0: [193 157 173 146 173 156 164 180 153 208 153 204 163 159 205 161]
1: [167 163 165 173 162 172 164 167 170 158 174 155 167 166 158 167]
2: [151 173 175 171 172 157 159 196 185 144 162 155 155 178 156 160]
3: [181 154 151 186 159 175 165 147 145 173 181 154 166 161 157 162]
4: [181 157 146 183 158 172 168 155 151 174 182 157 185 152 160 160]
5: [173 171 159 153 176 154 176 171 158 178 155 180 174 160 189 164]
6: [206 139 182 139 176 158 147 188 154 233 145 228 151 164 200 167]
7: [156 164 179 170 160 170 163 175 173 164 168 158 167 163 160 161]
8: [173 162 145 197 164 173 167 147 156 164 187 150 179 157 151 165]
9: [158 178 175 168 167 160 173 186 180 150 162 155 162 174 172 162]
10: [180 145 172 161 144 187 153 165 158 172 176 167 175 155 173 173]
11: [166 156 165 158 145 189 150 156 159 165 177 164 159 151 165 179]
12: [158 160 164 154 163 172 151 157 170 171 171 171 160 173 160 181]
13: [161 177 161 162 179 151 180 165 172 167 158 169 159 169 154 167]
14: [176 156 153 179 159 175 167 154 157 168 187 154 177 157 159 166]
15: [163 158 171 156 175 155 151 182 177 170 162 186 153 181 161 172]
16: [166 175 165 154 165 158 180 184 154 157 160 172 189 149 202 150]
17: [171 147 167 165 147 180 153 157 164 164 180 164 166 158 165 182]
18: [152 187 165 179 176 152 181 171 170 154 166 156 171 169 157 148]

[177 174 162 154 170 159 185 161 165 173 150 175 176 159 195 167] 5
[163 155 160 157 174 167 157 155 176 165 160 181 154 173 152 184] 12
[176 157 155 175 157 181 165 150 155 165 182 157 174 153 158 168] 14
[165 155 178 149 170 154 141 173 160 181 147 210 157 179 164 172] 15
[167 151 166 158 164 172 151 153 158 169 161 170 166 170 166 175] 12
[155 162 173 159 167 157 153 175 186 163 155 170 155 178 159 173] 15
[166 178 169 158 165 159 187 183 155 162 154 161 191 157 190 149] 16
[150 175 157 167 190 151 172 159 172 160 154 180 156 174 159 167] 13
[163 156 162 173 160 166 167 166 165 158 178 156 170 168 157 159] 1
[170 149 165 149 180 153 150 177 168 180 156 208 153 179 165 179] 15
[164 152 163 164 165 169 154 158 169 165 168 174 159 166 162 180] 12
[178 159 175 165 153 183 161 175 158 174 169 164 179 158 172 155] 10
[165 150 156 171 159 178 162 153 158 165 187 155 172 159 161 174] 14
[196 144 174 149 166 167 152 177 154 206 156 202 159 163 189 166] 0
